In the rows, zero is written as 128.
Each path below is one point turned by a fixed rotation once a step. After each direction that follows a path, write how fast that rotation turns it, in degrees each step (0 if it stays still).
Each turn is a multiple of 5 degrees from 10 to 175, or 0.
Path 1:
[123 131 142 114 127 149 133 122 116 129 133 127]
[126 123 139 119 115 144 123 136 141 117 128 133]
[111 130 125 118 121 142 140 120 130 120 115 127]
[119 126 128 123 130 155 127 141 126 129 133 120]
[133 115 133 123 115 145 144 128 134 129 125 132]
[121 135 130 116 118 145 132 115 131 123 137 118]
[121 136 133 119 122 142 138 146 141 127 131 130]
[121 128 139 116 126 145 144 123 118 129 122 135]
[124 124 138 118 120 149 116 131 131 118 134 126]
[118 124 124 122 116 141 141 130 142 119 116 130]
[115 130 125 121 131 152 136 127 121 130 131 117]
[136 119 135 124 119 149 136 140 136 130 134 130]
[124 131 133 115 114 140 142 111 131 124 128 126]
[116 141 133 116 125 145 127 140 135 123 136 124]
[123 124 137 119 124 143 145 136 127 128 116 139]
[121 123 136 117 123 151 122 118 121 121 130 124]
[122 123 125 123 115 144 131 137 147 119 125 127]
[116 130 123 121 126 146 148 123 125 131 123 121]
[131 126 138 120 124 152 129 137 129 131 142 123]
[130 125 137 117 111 138 143 122 138 123 125 135]
[111 141 132 114 124 144 129 125 128 120 131 122]
[121 124 135 121 126 146 135 148 133 125 122 136]
[123 117 133 120 122 149 135 115 120 124 121 128]
[123 125 127 122 118 149 122 132 142 119 135 119]
[121 129 124 122 121 141 152 131 137 130 121 128]
[127 137 138 122 128 123 127 129 126 126 129 135] : 55
[132 126 129 130 126 128 124 141 136 127 131 130] : 145
Path 2:
[130 135 116 110 113 117 120 127 126 134 135 125]
[144 123 146 132 123 128 134 138 133 130 140 137]
[137 137 113 134 121 146 125 129 134 130 114 130]
[129 120 138 126 113 121 118 112 132 131 126 116]
[144 128 122 119 119 117 130 142 122 115 131 134]
[138 140 138 144 127 136 139 132 138 133 125 117]
[134 130 121 121 124 141 106 121 122 123 127 118]
[129 116 140 138 119 111 122 137 126 119 124 125]
[139 151 117 133 128 122 134 133 119 129 125 126]
[129 128 142 129 128 138 117 132 129 143 137 111]
[132 122 118 138 125 128 107 134 122 117 130 140]
[124 138 137 138 119 112 131 130 128 139 113 128]
[141 133 119 120 127 129 125 127 113 143 142 124]
[127 119 135 138 120 133 119 145 143 132 137 133]
[135 140 124 135 120 130 120 115 125 127 115 145]
[132 119 133 117 114 121 131 129 123 146 121 116]
[144 128 117 132 121 126 130 132 133 123 149 132]
[130 141 143 129 120 139 123 134 144 129 116 131]
[143 118 123 128 122 132 122 112 114 128 119 123]
[128 124 124 128 113 113 130 142 138 123 130 114]
[145 150 137 132 130 130 129 125 127 120 137 131]
[133 123 134 129 128 145 118 139 124 134 113 114]
[130 123 118 144 121 116 116 118 124 119 132 122]
[127 147 138 120 122 113 126 143 126 128 125 127]
[145 129 132 140 136 139 129 131 114 139 135 126]
[134 126 129 123 124 132 134 124 134 119 125 123] : 25
[128 128 126 124 124 114 134 127 123 128 127 126] : 95
Path 3:
[130 138 127 125 140 124 141 146 142 125 125 130]
[129 145 125 127 137 115 130 144 126 122 119 124]
[129 131 132 134 132 122 134 145 124 110 115 126]
[129 133 130 124 137 133 130 144 141 110 120 131]
[126 142 127 122 139 124 115 139 133 117 117 123]
[126 129 135 135 134 125 116 138 125 112 113 118]
[126 123 138 132 138 137 120 138 142 115 119 123]
[124 134 132 127 143 129 112 133 143 128 122 118]
[126 128 139 139 138 122 114 134 129 129 120 112]
[128 118 143 142 138 130 128 136 140 128 123 118]
[127 131 134 131 144 126 128 136 147 138 128 119]
[128 135 135 138 140 114 128 138 130 139 124 114]
[131 124 139 143 136 121 142 142 132 129 124 121]
[130 134 131 130 141 124 143 144 143 130 127 127]
[129 143 126 128 138 113 134 143 129 130 123 122]
[130 133 133 136 132 118 139 146 123 117 117 125]
[130 134 130 127 136 129 138 146 140 113 121 131]
[128 144 124 120 139 122 124 142 134 118 119 126]
[127 134 132 132 132 122 121 141 122 110 114 121]
[127 125 135 130 136 136 124 141 139 109 117 126]
[126 136 130 123 141 131 113 136 142 120 120 122]
[125 131 136 135 137 123 110 134 128 123 117 114]
[127 119 142 141 137 133 121 136 138 121 120 118]
[126 128 136 131 144 131 121 134 148 133 126 119]
[127 133 135 137 141 117 120 134 133 139 123 113]
[130 133 124 127 127 123 141 134 125 129 129 132] : 25
Path 4:
[141 124 129 126 139 131 133 135 146 105 131 127]
[148 136 127 122 121 124 151 132 117 123 126 134]
[119 143 115 124 140 141 138 132 126 125 115 138]
[121 123 129 125 109 136 133 118 139 117 116 143]
[126 135 136 151 125 122 132 131 132 130 131 150]
[130 111 118 145 130 137 126 121 111 131 123 137]
[139 118 123 132 143 137 119 119 146 119 135 136]
[158 121 132 124 122 126 133 139 128 128 128 136]
[140 146 121 131 140 146 132 139 121 124 122 127]
[128 130 127 113 121 138 127 121 125 105 112 135]
[122 141 130 133 119 124 138 139 135 112 137 147]
[121 119 123 146 125 128 146 130 113 124 117 136]
[124 125 117 137 141 134 133 105 138 125 130 141]
[142 111 128 124 125 124 129 130 138 138 125 151]
[145 135 126 145 130 148 128 137 131 140 128 131]
[143 128 133 126 132 139 114 119 119 114 110 131]
[135 137 125 122 123 133 119 136 129 107 143 142]
[130 120 127 136 126 129 143 149 120 110 121 128]
[129 137 118 134 136 132 150 111 125 114 128 129]
[125 122 121 115 132 120 139 125 133 128 118 154]
[128 129 123 140 116 144 139 134 142 141 127 141]
[136 127 140 146 130 134 122 117 127 130 107 137]
[137 129 122 131 126 136 109 120 122 123 141 148]
[138 110 127 135 133 134 122 150 130 114 128 132]
[150 132 126 136 131 135 143 122 124 112 134 119]
[131 132 129 124 127 119 127 131 123 131 134 137] : 120
[125 123 128 135 127 128 126 122 132 138 127 134] : 45
[134 127 126 132 129 135 132 128 128 122 125 139] : 0
[123 125 121 118 131 130 121 124 130 125 129 133] : 110
